In the data rows, zero lies at 4.5, halfway between 4 and 5.
Here are some points:
[4,3,3,5,6,6,6,7,4,2,1,3,4,4,6,5,7,4,5,2,3,4,6,5]
[2,2,3,4,7,7,5,8,3,3,0,2,2,5,8,5,9,4,3,6,2,2,6,4]
[3,3,3,5,6,7,5,7,6,4,2,3,2,4,6,5,8,4,3,5,4,3,5,3]
[4,3,4,3,4,6,4,6,6,5,5,5,5,4,4,4,6,5,6,4,3,5,5,5]
[4,2,3,4,5,5,3,6,4,3,0,3,4,5,6,4,6,4,5,3,1,5,6,6]
[4,6,6,3,3,4,5,4,8,8,9,8,5,4,1,6,3,6,6,6,8,5,3,2]
[0,0,1,2,5,6,4,9,4,4,0,3,2,8,9,5,9,5,4,9,0,1,7,2]
[5,5,5,5,5,5,5,4,3,4,4,5,5,3,4,4,5,4,5,4,5,5,4,6]
[5,6,5,4,3,2,4,2,3,5,7,6,6,6,4,4,2,5,5,6,4,5,3,5]
[1,0,2,2,5,7,3,8,5,4,0,3,2,6,7,5,9,5,4,7,1,3,6,3]
[0,0,1,3,6,8,3,9,9,6,0,1,0,5,7,7,9,5,2,7,2,3,8,2]
[2,3,3,5,6,5,5,7,3,3,0,2,2,6,9,5,7,4,2,7,3,2,6,3]
[4,2,3,4,6,6,4,7,5,3,1,3,4,4,5,4,7,4,5,3,3,4,6,6]
[3,1,2,3,5,7,3,8,6,4,0,3,2,4,6,5,8,4,4,5,2,4,6,4]
[5,7,7,4,4,5,6,3,4,6,9,7,5,3,2,3,3,5,6,5,7,5,2,4]
[6,7,6,5,4,5,7,3,3,4,9,7,6,3,3,3,3,4,6,3,6,5,3,5]
[4,4,4,4,3,3,3,4,5,6,5,5,5,6,4,5,3,5,5,5,4,5,5,4]
[6,5,5,6,4,3,3,3,5,4,3,3,5,5,4,5,2,4,3,3,5,5,5,5]
[5,5,4,5,4,4,5,4,5,4,6,5,6,5,4,5,3,4,5,2,5,6,4,5]
[8,7,6,8,5,2,4,1,0,2,1,3,5,5,6,3,1,3,2,3,5,4,4,7]
[4,6,5,5,5,5,7,5,4,5,7,5,4,4,4,5,4,5,4,5,6,4,3,3]
[3,2,3,3,6,9,4,8,8,5,3,3,2,2,4,5,9,4,5,4,4,5,6,5]
[6,7,5,6,4,3,6,4,5,4,7,5,6,4,3,5,2,4,5,1,6,6,4,5]
[8,9,7,6,4,2,6,1,2,4,9,6,7,3,2,3,1,4,6,2,6,6,2,7]
[4,6,6,3,3,4,5,4,8,8,9,7,5,4,2,5,3,6,5,7,7,5,3,2]
[1,2,2,3,6,6,5,9,5,4,0,3,2,6,7,6,9,4,4,5,2,3,6,3]
[3,5,5,2,2,5,5,5,8,9,9,8,5,5,3,6,4,6,6,8,6,5,4,2]
[4,2,4,4,5,5,2,5,4,4,0,3,3,5,6,4,6,5,3,7,3,3,6,5]
[4,6,6,3,3,4,4,3,7,7,9,7,5,4,2,5,3,6,6,6,6,5,3,3]
[5,5,5,4,3,3,3,3,6,6,8,5,6,4,3,5,2,5,5,4,6,6,4,5]
[0,0,1,3,6,8,2,9,9,6,0,1,0,6,7,7,9,5,2,7,2,3,8,2]
[9,7,6,8,4,0,3,0,1,2,3,3,7,5,4,3,0,4,3,2,5,6,4,8]
[8,9,7,8,5,2,6,0,0,2,5,5,6,4,5,3,0,4,3,4,6,4,3,6]
[6,7,6,3,3,3,6,3,4,5,9,8,8,4,2,3,2,5,9,2,5,6,3,6]
[8,8,6,7,4,2,5,1,3,3,6,5,7,4,3,4,0,4,4,1,7,6,3,6]
[8,8,6,9,6,2,6,1,0,1,3,3,6,4,5,3,1,3,2,2,6,4,3,6]
[4,5,5,4,4,4,5,5,5,5,6,5,5,5,5,5,4,5,5,5,5,4,4,3]
[1,5,4,1,3,5,6,7,9,9,9,8,5,5,3,7,5,7,7,7,7,5,4,0]
[4,5,4,5,5,5,5,5,5,4,4,4,4,4,4,5,5,5,4,4,5,4,5,4]
[8,9,7,8,5,1,6,0,0,2,5,5,6,5,5,2,0,4,3,4,6,4,2,6]
[7,9,6,6,4,3,7,3,4,4,9,6,7,4,3,5,1,4,5,1,8,5,2,4]
[2,2,2,3,5,6,4,8,5,4,2,4,3,6,6,5,7,5,5,5,3,4,6,4]
[5,6,4,6,5,3,6,6,4,3,5,4,6,5,5,6,3,4,5,0,5,5,4,4]
[6,9,7,5,4,4,8,3,4,5,9,8,7,4,2,4,2,5,7,3,8,5,2,4]
[7,9,7,6,4,3,7,1,3,5,9,8,7,3,2,4,0,4,6,2,8,6,1,5]
[4,4,4,4,4,5,4,4,4,4,3,5,4,5,5,4,5,4,4,6,3,4,5,5]
[3,4,3,5,7,7,6,7,5,3,0,2,2,4,7,6,8,4,2,5,5,3,5,3]
[6,6,5,6,4,3,4,2,3,4,4,4,5,4,4,4,2,4,4,4,5,5,4,5]
[2,1,2,3,5,7,4,8,6,5,1,3,2,5,6,5,8,5,4,6,3,4,6,4]
[5,3,4,5,5,4,3,4,3,4,1,3,4,5,5,4,5,4,4,5,3,4,5,6]
[2,0,2,3,5,7,3,8,6,5,0,2,2,5,7,5,9,5,4,6,2,3,7,4]
[4,4,3,4,4,4,4,6,6,5,4,3,5,5,5,6,5,5,4,3,4,5,5,4]
[4,3,4,4,5,5,3,5,5,4,2,3,4,4,5,5,6,4,4,5,3,5,6,5]
[2,4,6,2,3,7,5,6,9,9,9,7,3,2,1,6,6,6,5,8,8,5,4,1]
[5,4,5,4,4,5,3,3,4,5,4,5,4,4,4,3,5,5,4,6,4,4,4,5]
[4,3,4,3,4,6,3,5,5,5,4,4,4,4,4,4,6,4,6,4,3,5,5,6]
[5,6,6,3,2,3,5,3,6,7,9,8,6,4,2,4,2,5,7,6,6,5,3,4]
[4,3,3,4,5,6,4,6,4,3,1,3,4,4,5,4,7,4,5,3,3,4,6,6]
[3,4,3,6,7,7,7,8,5,3,1,2,2,4,7,6,8,4,2,4,6,3,5,2]
[5,6,6,5,5,6,6,3,4,4,6,6,4,2,4,4,5,4,4,5,7,4,3,4]
[6,3,5,4,5,6,3,3,4,4,3,4,4,2,3,3,6,4,5,4,4,5,5,8]
[0,0,1,3,6,8,3,9,8,5,0,1,0,5,7,7,9,5,2,8,2,3,8,2]
[8,6,6,7,4,1,3,0,0,2,2,4,6,5,5,3,1,3,4,3,3,5,4,8]
[4,4,4,4,4,3,4,5,5,5,4,4,5,6,5,5,4,5,4,4,4,5,5,4]
[3,3,4,3,3,4,3,5,5,6,5,5,5,6,5,4,4,5,6,7,3,4,5,4]
[2,2,2,3,6,7,5,9,4,4,1,4,3,6,7,5,9,4,5,6,2,3,6,3]
[7,6,5,7,5,2,4,2,2,2,4,4,6,5,4,4,2,4,4,1,4,6,4,7]
[5,7,5,5,5,4,7,4,4,4,7,6,6,4,4,4,4,4,6,3,6,4,3,4]
[7,6,5,7,4,2,3,1,2,3,3,3,6,5,5,4,1,4,3,3,5,5,4,6]
[7,7,5,7,5,2,5,2,0,2,3,4,6,5,5,3,2,3,5,2,4,5,4,7]
[5,6,6,4,3,3,4,3,5,6,9,7,6,5,3,4,2,5,6,6,6,5,3,4]
[4,7,6,3,3,4,5,4,6,7,9,8,6,4,2,4,3,5,7,5,6,5,3,4]
[4,5,4,5,5,5,6,5,5,5,6,5,5,5,5,5,4,5,5,4,5,4,4,4]
[3,5,4,4,5,5,7,7,4,5,6,5,4,5,5,5,6,5,6,5,5,3,4,3]
[4,5,4,5,5,5,5,6,5,4,5,4,4,5,5,5,5,5,5,4,5,4,4,4]
[3,2,3,4,5,5,3,6,5,4,1,3,3,5,6,4,6,5,4,7,2,4,6,4]
[7,7,6,8,4,1,4,1,1,3,3,3,6,5,5,4,0,4,3,3,5,5,4,6]
[5,3,4,5,5,4,3,4,3,4,2,3,4,5,5,4,5,4,4,5,3,4,5,6]
[3,4,4,5,6,7,6,6,5,4,2,4,2,3,5,5,8,4,3,5,5,3,5,3]
[0,0,1,2,6,9,2,9,9,6,0,1,0,5,6,7,9,5,2,8,2,3,8,3]
[1,0,1,2,5,7,3,9,5,4,0,3,2,6,8,4,9,4,5,7,0,2,7,4]
[8,7,7,7,5,3,4,0,0,2,3,4,5,3,5,2,2,3,3,3,5,5,4,7]
[7,8,7,4,3,2,6,2,3,5,9,8,9,4,2,3,0,4,8,2,6,7,2,6]
[5,4,5,5,5,5,5,5,5,4,3,4,3,4,5,5,5,4,3,5,5,4,5,4]
[5,6,6,3,2,4,5,3,8,8,9,8,6,3,1,5,2,6,6,6,7,6,3,3]
[6,5,5,7,5,5,5,4,5,4,3,3,4,4,4,5,4,4,2,3,6,5,5,5]
[4,5,5,5,5,6,6,5,6,5,4,4,3,4,4,6,5,5,3,5,6,4,4,3]
[5,5,5,6,5,5,5,4,5,4,4,4,4,3,4,5,5,4,3,4,6,4,4,4]
[5,6,6,4,3,4,5,3,6,7,9,7,6,4,2,5,2,5,6,5,6,5,3,4]
[7,6,7,5,4,4,4,1,3,5,7,6,6,2,2,2,3,4,5,5,6,5,3,7]
[4,4,4,4,5,5,5,5,5,5,4,5,4,5,5,5,5,5,5,5,4,4,5,4]
[4,6,7,3,3,4,5,3,7,8,9,7,5,4,2,5,2,6,5,7,7,5,3,3]
[3,4,4,3,5,6,5,6,5,5,5,5,4,4,5,4,6,5,5,5,4,4,5,4]
[7,8,6,6,3,2,5,1,4,5,9,6,7,4,2,4,0,4,5,2,7,6,3,5]
[3,4,4,6,7,7,7,7,5,3,1,2,2,4,6,6,7,4,2,4,6,3,5,3]
[2,4,5,2,3,5,4,6,8,8,9,7,4,5,3,6,5,6,6,8,6,4,4,2]
[1,0,0,2,6,7,4,9,6,4,0,2,2,7,8,5,9,4,5,5,0,3,7,3]
[7,6,5,7,5,2,4,2,0,2,1,3,6,6,6,3,2,3,3,3,4,4,4,6]
[7,6,5,8,5,1,5,2,0,1,1,3,6,6,7,4,2,3,3,3,4,4,4,6]
[7,6,5,7,5,2,4,1,1,3,2,3,5,5,5,4,2,4,3,4,4,5,4,6]
[7,6,5,7,5,1,4,1,1,2,3,3,6,5,5,4,1,4,3,3,5,5,4,6]
[4,3,4,4,5,6,4,6,8,6,3,3,3,4,4,6,6,5,4,4,5,5,6,4]
[4,3,4,4,5,6,4,6,6,5,4,4,4,4,4,5,6,5,5,4,4,5,5,4]
[5,5,5,6,6,6,5,4,5,4,3,3,4,3,4,5,5,4,3,3,6,4,5,5]
[7,7,5,6,5,2,5,2,0,2,4,5,7,5,5,2,2,3,6,2,4,5,3,7]
[3,3,4,4,6,6,5,6,4,4,1,4,3,4,6,4,7,4,3,7,4,3,5,4]
[3,5,4,5,6,6,6,6,5,5,4,4,3,4,5,6,6,5,3,6,6,3,4,2]
[2,1,2,3,5,7,4,8,7,5,2,3,3,5,6,6,8,5,5,6,3,4,6,3]
[2,2,3,4,6,7,5,8,6,4,2,3,2,4,6,5,8,5,4,6,4,3,6,3]
[4,2,4,3,4,6,3,6,8,5,3,3,3,3,4,5,7,5,4,4,4,5,6,5]
[7,8,7,6,5,5,7,2,3,4,7,6,5,2,3,3,3,4,4,3,7,5,3,5]
[7,8,6,8,5,2,6,2,2,3,6,4,7,5,4,5,0,4,4,1,7,5,3,5]
[7,8,6,6,4,2,5,1,4,5,8,5,6,5,3,5,1,5,4,4,7,5,3,4]
Here are 10 more points, each followed by its number:
[4,4,5,1,2,6,4,5,8,8,9,8,6,3,1,4,5,5,8,5,5,6,4,5] 0
[3,3,3,4,6,7,5,7,5,4,1,3,2,4,6,5,8,4,3,5,4,3,6,4] 1
[2,1,2,4,6,7,5,9,6,4,0,2,2,5,7,6,8,4,3,5,3,3,7,3] 2
[6,7,6,6,5,4,5,3,5,5,6,5,5,3,3,5,3,5,3,3,7,5,4,5] 3
[7,8,6,7,4,2,6,2,4,4,6,5,6,5,4,5,1,4,4,2,7,5,3,5] 4
[5,4,4,4,3,3,3,3,4,5,5,5,5,6,5,5,3,5,4,6,4,5,5,5] 5
[7,9,6,8,5,2,7,2,3,2,6,4,7,4,4,5,1,4,4,0,8,6,3,5] 6
[4,6,6,2,3,6,7,5,8,8,9,8,5,2,1,5,5,6,7,5,8,6,3,3] 7
[9,9,6,9,4,1,6,1,3,3,7,4,8,5,3,5,0,4,4,0,8,7,3,6] 8
[4,2,3,3,5,6,3,6,6,4,3,4,4,4,4,4,7,4,6,3,3,5,6,6] 9
Which two of these numbered points are nearest to each point below, looking only along the 6 directions in which the first points spread most? Their numbers follow each, nearest first.
[5,6,5,6,5,5,5,4,5,5,6,4,4,3,3,5,4,5,4,3,7,5,4,4] > 3 4
[6,9,6,6,4,2,7,3,3,5,9,7,7,5,3,5,0,5,5,3,7,5,2,4] > 4 6
[3,3,4,4,6,7,5,6,4,4,2,4,2,4,6,4,8,4,3,7,4,2,5,3] > 1 2
[4,7,7,2,3,7,7,5,8,8,9,9,5,2,1,5,5,6,7,6,8,5,2,2] > 7 0
[2,1,2,4,6,7,4,9,6,4,0,2,2,5,7,6,9,5,3,5,3,3,6,3] > 2 1
[9,8,6,8,4,1,4,0,3,3,5,3,7,4,3,5,0,4,3,0,6,7,4,7] > 8 6
[7,8,5,8,5,2,6,2,3,3,5,3,7,5,4,6,0,4,3,0,7,6,4,5] > 6 4
[4,4,5,1,2,5,4,4,6,7,9,8,6,4,2,3,4,5,9,6,3,6,4,5] > 0 7
[6,7,6,5,3,1,4,2,4,5,8,6,7,5,3,4,0,5,6,3,5,6,3,6] > 4 3
[7,7,6,7,4,1,4,0,2,3,3,4,6,5,5,4,1,4,3,4,5,5,4,6] > 4 3
[8,8,6,8,5,2,5,0,0,2,3,4,6,4,5,3,1,3,3,2,6,5,3,7] > 6 4
[4,4,5,1,2,5,3,4,6,7,9,8,6,3,2,3,5,5,9,6,3,6,4,6] > 0 7
[3,3,4,4,6,6,5,5,3,4,2,4,2,4,6,4,7,4,3,7,4,3,5,4] > 1 2
[5,4,5,1,3,5,4,4,6,7,9,8,6,4,2,3,4,5,9,5,4,6,4,6] > 0 7
[5,4,4,4,4,3,4,4,4,4,4,4,5,6,5,5,4,5,5,5,4,5,5,5] > 5 9
[9,8,7,7,4,1,4,0,1,2,6,5,8,4,3,3,0,3,5,1,5,7,3,8] > 8 6
[9,8,7,9,5,2,6,0,0,1,3,4,6,4,5,3,0,3,3,2,6,5,3,7] > 6 8
[1,1,2,3,6,7,4,9,6,4,0,2,2,5,7,6,9,5,3,6,3,3,7,2] > 2 1
[4,4,5,2,3,5,4,5,6,7,9,8,6,4,2,4,4,5,8,5,4,6,4,5] > 0 7
[7,8,6,6,4,2,6,2,2,4,9,7,7,5,3,3,1,4,6,3,6,5,2,5] > 4 6
[5,7,7,3,4,6,7,4,8,7,9,8,5,2,1,5,4,6,6,4,8,6,2,3] > 7 0
[4,1,3,2,4,7,2,6,8,6,4,4,4,3,3,5,7,5,6,5,3,6,6,6] > 9 1
[0,0,1,2,5,8,1,9,9,5,0,0,0,6,7,7,9,5,2,7,1,3,8,3] > 2 1
[3,3,4,4,6,6,5,6,4,4,1,4,2,4,6,4,7,4,3,7,4,3,5,3] > 1 2
[8,8,6,9,5,1,5,0,0,2,3,4,6,5,5,4,0,3,2,1,6,5,4,7] > 6 8
[6,6,6,5,4,4,5,3,5,5,6,5,5,3,3,4,3,5,5,4,6,5,4,5] > 3 4
[3,2,3,3,4,6,3,6,5,5,3,4,4,5,5,4,6,4,6,4,2,5,6,5] > 9 1
[4,4,4,5,6,8,6,7,6,5,3,4,2,3,4,5,8,4,3,4,6,4,5,3] > 1 9
[6,9,6,6,4,1,7,2,2,4,9,7,7,6,4,4,0,5,6,3,7,5,2,4] > 4 6
[7,8,6,6,3,1,5,1,3,5,9,6,7,5,3,4,0,5,5,3,6,6,3,5] > 4 8
[1,1,2,4,6,7,5,9,6,4,0,2,2,6,7,6,9,5,3,6,3,2,6,2] > 2 1
[0,0,1,3,6,8,5,9,8,5,0,2,1,6,7,7,9,5,3,6,3,3,7,1] > 2 1
[4,2,3,3,5,7,3,6,6,5,3,4,4,3,4,4,8,4,6,4,3,5,6,6] > 9 1
[5,6,6,6,6,6,6,4,4,4,5,5,4,2,4,4,5,4,4,4,7,4,3,4] > 3 4
[6,9,6,6,4,2,8,3,4,5,9,7,7,5,3,5,1,5,6,3,8,5,2,3] > 4 6
[4,1,3,2,4,6,2,6,7,6,3,4,4,5,4,5,6,5,6,5,2,6,6,6] > 9 5
[4,4,5,2,3,6,3,5,8,7,8,6,5,3,2,5,5,5,6,5,5,6,4,5] > 0 7
[3,1,3,2,4,6,2,6,7,6,4,4,4,5,4,5,6,5,5,5,3,6,6,5] > 9 5
[8,9,6,8,5,1,6,1,1,2,5,4,7,5,5,4,0,4,4,1,7,5,3,6] > 6 8
[2,2,2,4,6,7,5,9,6,4,0,2,2,5,7,6,9,4,3,5,3,3,6,3] > 2 1
[8,8,6,7,4,1,4,0,1,2,5,4,7,5,4,3,0,3,4,1,5,6,4,7] > 8 4
[6,3,6,2,3,7,2,3,8,7,8,6,5,1,0,3,5,5,7,5,5,7,4,7] > 0 7
[3,3,4,4,6,6,4,6,4,4,1,4,2,4,6,4,7,4,3,7,3,3,5,4] > 1 2
[1,0,1,3,6,7,3,9,6,4,0,2,2,6,7,6,9,5,3,6,2,3,7,3] > 2 1
[3,3,4,4,6,6,5,6,3,4,2,4,3,5,6,4,7,4,4,7,4,2,5,3] > 1 2
[9,7,7,9,6,3,4,0,0,1,2,3,5,3,4,3,1,3,2,2,6,5,4,8] > 6 4
[8,9,6,8,5,1,6,1,2,2,5,4,7,4,4,5,0,4,3,0,7,6,3,6] > 6 8
[9,8,6,8,4,0,4,0,0,2,4,4,7,5,4,3,0,3,4,1,5,6,3,8] > 8 6
[7,8,5,8,5,2,7,2,1,2,4,4,6,5,5,5,1,4,3,1,6,5,4,5] > 6 4
[7,8,7,6,3,2,5,1,4,5,9,6,7,4,2,5,0,5,5,3,7,6,3,5] > 4 8
[7,8,6,6,4,3,6,2,3,4,8,6,7,4,3,3,1,4,6,2,6,5,3,6] > 4 6
[1,1,1,3,5,6,4,9,7,5,0,2,2,6,7,7,9,5,3,5,2,4,7,2] > 2 1
[3,3,4,4,5,6,4,6,4,4,2,4,3,4,6,4,7,4,4,6,4,3,5,4] > 1 9
[1,8,6,2,4,7,9,8,9,9,9,9,5,4,2,6,5,7,8,7,9,3,2,0] > 7 0
[7,9,8,9,5,2,8,1,2,3,7,5,5,3,4,5,0,4,2,3,9,4,2,4] > 6 4
[4,2,4,3,4,6,2,5,6,5,3,4,4,3,4,4,6,4,5,5,3,5,6,6] > 9 5
[3,7,6,2,4,7,8,6,8,8,9,9,5,2,1,5,5,6,7,6,8,5,2,2] > 7 0
[1,8,5,3,5,7,9,9,9,8,9,9,4,4,3,7,6,6,7,6,9,3,2,0] > 7 0
[4,4,5,4,4,4,3,3,3,5,3,4,4,6,6,4,4,5,4,7,3,4,5,5] > 5 9
[4,2,4,4,4,6,2,5,7,5,3,3,4,3,3,5,6,5,4,4,4,6,6,6] > 9 1
[5,6,6,5,5,6,6,3,4,4,6,6,4,2,4,4,5,4,4,5,7,4,3,4] > 3 4
[4,2,4,3,4,6,2,5,7,6,4,4,4,4,3,5,6,5,5,4,3,6,6,5] > 9 5
[5,6,5,6,5,4,5,4,5,5,5,4,5,4,4,5,3,5,3,3,7,5,4,4] > 3 4
[2,3,3,1,4,7,5,8,8,7,8,6,4,4,3,5,8,5,7,5,4,5,5,3] > 0 7
[3,4,5,1,3,5,4,5,7,8,9,8,5,5,3,4,4,6,7,9,5,4,4,3] > 0 7
[4,1,4,3,4,7,1,5,7,5,2,4,3,3,4,4,7,5,5,5,2,5,6,6] > 9 1
[4,3,4,4,4,3,3,3,3,4,3,4,4,6,6,4,4,5,4,7,3,4,5,5] > 5 9
[4,3,5,4,4,4,3,3,3,5,3,4,4,6,5,4,4,5,4,7,3,4,5,5] > 5 9
[4,4,4,4,4,3,5,5,4,5,5,5,5,6,5,5,4,5,5,5,4,4,5,4] > 5 9
[6,5,5,6,5,5,5,3,5,4,4,3,4,3,3,5,4,4,3,3,6,5,4,5] > 3 4
[3,2,4,4,6,6,4,6,4,4,1,3,2,4,6,4,8,4,3,7,3,3,5,4] > 1 2
[4,4,4,4,4,3,4,4,4,4,4,4,5,6,5,5,4,5,5,5,4,5,5,5] > 5 9
[5,4,5,4,3,3,3,3,4,5,6,6,6,5,4,4,3,5,6,6,4,5,4,6] > 5 3
[6,9,7,5,4,3,8,2,3,5,9,8,7,4,3,4,1,5,6,3,8,5,2,4] > 4 3
[5,5,5,4,3,3,4,2,3,5,6,6,6,5,4,3,2,5,5,6,4,5,4,5] > 5 3
[1,0,1,3,5,7,3,9,6,5,0,2,2,6,7,6,9,5,4,5,1,3,7,3] > 2 1
[4,1,4,3,4,6,1,5,7,6,2,3,3,3,4,4,6,5,5,5,2,5,6,6] > 9 1
[5,2,3,4,4,4,2,6,7,5,3,3,5,5,4,6,5,4,5,2,2,7,7,6] > 9 5
[1,0,1,3,5,6,4,9,7,4,0,2,2,6,7,7,9,5,4,5,2,4,7,3] > 2 1
[9,8,6,8,4,1,4,0,1,2,5,4,7,5,4,3,0,4,4,1,5,6,3,7] > 8 6
[7,8,6,5,4,3,6,2,3,4,8,6,7,4,3,3,1,4,6,2,6,6,3,6] > 4 6
[8,5,4,8,6,3,4,3,2,1,0,2,6,4,5,4,3,3,3,0,4,6,5,8] > 6 4
[8,8,6,8,4,1,5,1,1,3,6,5,7,5,4,4,0,4,4,1,6,6,3,6] > 8 4
[6,8,6,5,3,2,5,2,4,5,9,6,7,5,3,5,0,5,6,2,6,6,3,5] > 4 3
[6,6,5,6,5,5,5,3,5,4,4,4,4,3,4,5,4,4,3,4,6,5,4,5] > 3 5
[5,9,6,6,4,2,8,3,4,5,9,7,7,5,3,5,1,5,6,3,8,5,2,3] > 4 6
[5,5,5,5,4,3,3,3,3,4,4,5,5,5,5,4,3,4,4,6,4,4,4,5] > 5 3
[4,4,5,5,4,4,4,4,4,5,4,5,4,5,5,4,4,5,4,6,4,4,4,4] > 5 3
[3,4,4,3,3,5,5,7,7,6,8,6,5,5,3,6,5,5,7,4,4,5,5,3] > 0 7
[3,3,3,4,6,7,5,7,5,4,1,3,2,5,6,5,8,4,4,5,3,3,6,4] > 1 2
[2,8,6,2,4,7,9,8,9,9,9,9,5,3,2,7,5,7,7,6,9,4,2,0] > 7 0
[1,0,1,3,5,6,3,9,6,4,0,2,2,7,7,6,8,4,4,5,1,4,7,3] > 2 1
[4,2,4,3,4,6,2,5,7,6,3,4,4,4,3,4,6,5,5,5,3,6,6,6] > 9 5
[5,6,5,6,6,5,7,5,5,4,4,4,4,4,5,5,5,4,3,3,7,4,4,3] > 3 4
[4,4,4,4,4,3,3,4,2,4,3,4,4,6,6,3,4,4,4,7,3,3,5,5] > 5 9
[3,3,4,4,5,5,4,5,3,4,1,4,3,5,7,4,7,5,3,8,3,2,5,4] > 1 2
[9,8,6,8,4,2,4,0,5,4,5,3,6,3,2,5,0,4,2,0,7,7,4,7] > 8 6
[0,0,0,1,6,8,4,9,6,4,0,2,2,7,8,5,9,4,6,6,0,3,8,3] > 2 1
[9,9,6,8,4,1,7,1,2,2,7,5,8,4,3,4,0,4,5,0,7,6,3,6] > 8 6
[0,0,0,1,5,7,3,9,6,4,0,3,2,6,8,5,9,4,6,6,0,3,7,3] > 2 1
[7,6,5,7,4,2,4,2,2,3,4,4,6,5,5,4,1,4,3,4,5,5,4,5] > 4 5
[5,7,7,3,3,6,7,4,7,7,9,8,6,2,1,5,4,5,7,4,8,6,2,3] > 7 0
[8,8,6,9,5,1,5,1,2,2,4,3,7,5,4,5,0,4,3,0,7,6,4,6] > 8 6
[3,6,6,2,4,6,7,6,8,8,9,8,5,3,2,5,5,6,7,6,7,5,3,2] > 7 0
[7,7,6,8,6,3,5,2,0,1,1,3,5,4,5,3,3,3,3,2,5,4,4,7] > 6 4
[6,7,6,6,5,5,7,3,4,4,6,5,5,2,3,4,4,4,4,3,7,5,3,5] > 3 4
[3,3,3,5,6,7,6,8,5,3,2,3,3,4,6,5,8,4,4,3,4,4,6,3] > 1 2
[6,7,5,7,5,2,6,2,1,2,4,4,6,6,6,4,2,4,4,3,5,4,4,5] > 4 6
[3,4,4,2,4,6,5,6,6,7,9,7,5,4,3,4,6,5,7,6,4,4,4,3] > 0 7
[4,2,3,3,4,6,2,6,7,5,2,3,4,4,4,5,6,5,4,4,3,5,6,6] > 9 1
[5,4,5,4,4,4,4,4,4,5,4,5,4,4,5,4,4,5,4,6,4,4,4,5] > 5 3
[5,1,4,2,3,6,1,4,7,6,4,4,4,3,2,4,6,5,6,4,2,6,6,8] > 9 5
[0,1,1,3,5,6,5,9,6,5,0,2,2,7,8,6,8,5,4,7,2,3,7,1] > 2 1
[9,8,6,9,5,0,4,0,0,1,2,3,7,5,5,3,0,3,3,1,5,5,4,8] > 8 6
[8,7,6,9,6,2,4,1,1,2,1,2,5,5,6,4,1,4,1,2,6,5,4,6] > 6 4
[3,4,3,3,4,5,5,7,7,6,8,6,5,5,4,6,5,5,7,3,4,5,5,3] > 0 9
[5,5,5,4,3,2,4,3,3,5,7,6,6,6,4,4,2,5,6,6,4,5,4,5] > 5 3
[2,4,4,4,5,5,5,7,5,5,4,5,3,6,6,5,6,5,4,7,4,3,5,2] > 1 5
[5,2,2,5,4,4,2,6,7,4,2,2,5,5,4,6,5,4,4,1,3,7,7,6] > 9 5
[7,9,7,7,4,2,8,2,3,4,9,7,8,4,2,5,0,4,5,1,9,6,2,4] > 6 4
[6,8,6,5,3,2,6,2,3,5,9,7,7,5,3,4,1,5,6,4,6,5,2,4] > 4 3
[2,2,3,3,5,7,5,7,5,4,2,4,2,4,6,4,8,4,4,6,3,3,5,4] > 1 2
[4,3,4,4,4,4,3,4,4,5,3,4,4,5,6,4,4,5,3,7,3,4,5,4] > 5 9
[9,7,6,7,3,0,3,0,1,3,5,4,8,5,4,3,0,4,4,2,5,6,4,8] > 8 4
[4,5,6,2,2,4,4,3,7,8,9,8,6,4,2,4,3,6,7,7,6,6,3,4] > 0 7
[2,3,4,3,5,7,5,7,7,6,4,5,2,4,5,5,7,5,4,8,5,3,5,2] > 1 2
[7,9,7,7,4,3,8,2,4,4,9,7,8,3,2,5,0,4,6,1,9,6,2,4] > 6 4
[6,6,5,6,5,4,5,3,5,5,5,4,5,4,4,5,3,5,3,3,7,5,4,4] > 3 4
[1,8,6,1,4,7,9,8,9,9,9,9,4,4,2,6,6,7,8,7,9,4,2,0] > 7 0
[3,2,3,3,4,6,4,7,6,5,3,4,4,5,5,5,7,4,6,4,3,5,6,5] > 9 1
[8,8,6,8,5,1,5,1,2,2,5,4,7,4,4,4,0,4,3,0,6,6,4,7] > 8 6
[8,8,6,8,5,2,6,1,0,2,3,4,6,4,5,3,1,3,3,2,6,5,3,6] > 6 4
[8,9,6,8,5,2,6,1,2,2,6,5,8,4,3,4,0,3,5,0,6,6,3,7] > 8 6
[4,2,3,3,3,5,2,6,6,5,4,4,5,5,4,5,6,5,6,4,2,6,6,5] > 9 5
[4,3,4,3,4,6,3,5,6,5,5,5,5,4,4,4,6,4,6,4,3,5,5,6] > 9 5
[3,3,3,2,3,4,4,7,8,7,8,6,5,6,4,6,4,6,6,5,4,5,5,3] > 0 5
[1,0,1,3,6,7,3,9,7,5,0,2,1,6,7,6,9,5,4,7,1,3,7,3] > 2 1
[4,6,6,2,3,6,6,5,8,7,9,8,5,2,1,5,5,5,7,5,7,6,3,3] > 7 0
[5,4,5,5,4,4,3,3,4,5,4,4,4,4,4,4,4,5,4,5,4,5,5,5] > 5 3
[4,2,4,3,4,5,2,5,7,6,4,4,4,4,3,5,6,5,5,4,3,6,6,6] > 9 5
[4,5,4,4,4,3,4,5,5,5,6,5,5,6,5,5,3,5,5,5,5,4,4,3] > 5 3
[3,7,6,3,3,5,7,5,8,8,9,8,5,4,2,6,3,6,6,7,8,4,2,1] > 7 0
[6,6,6,5,4,5,5,3,5,5,7,6,5,3,3,4,3,5,5,4,6,5,4,5] > 3 4
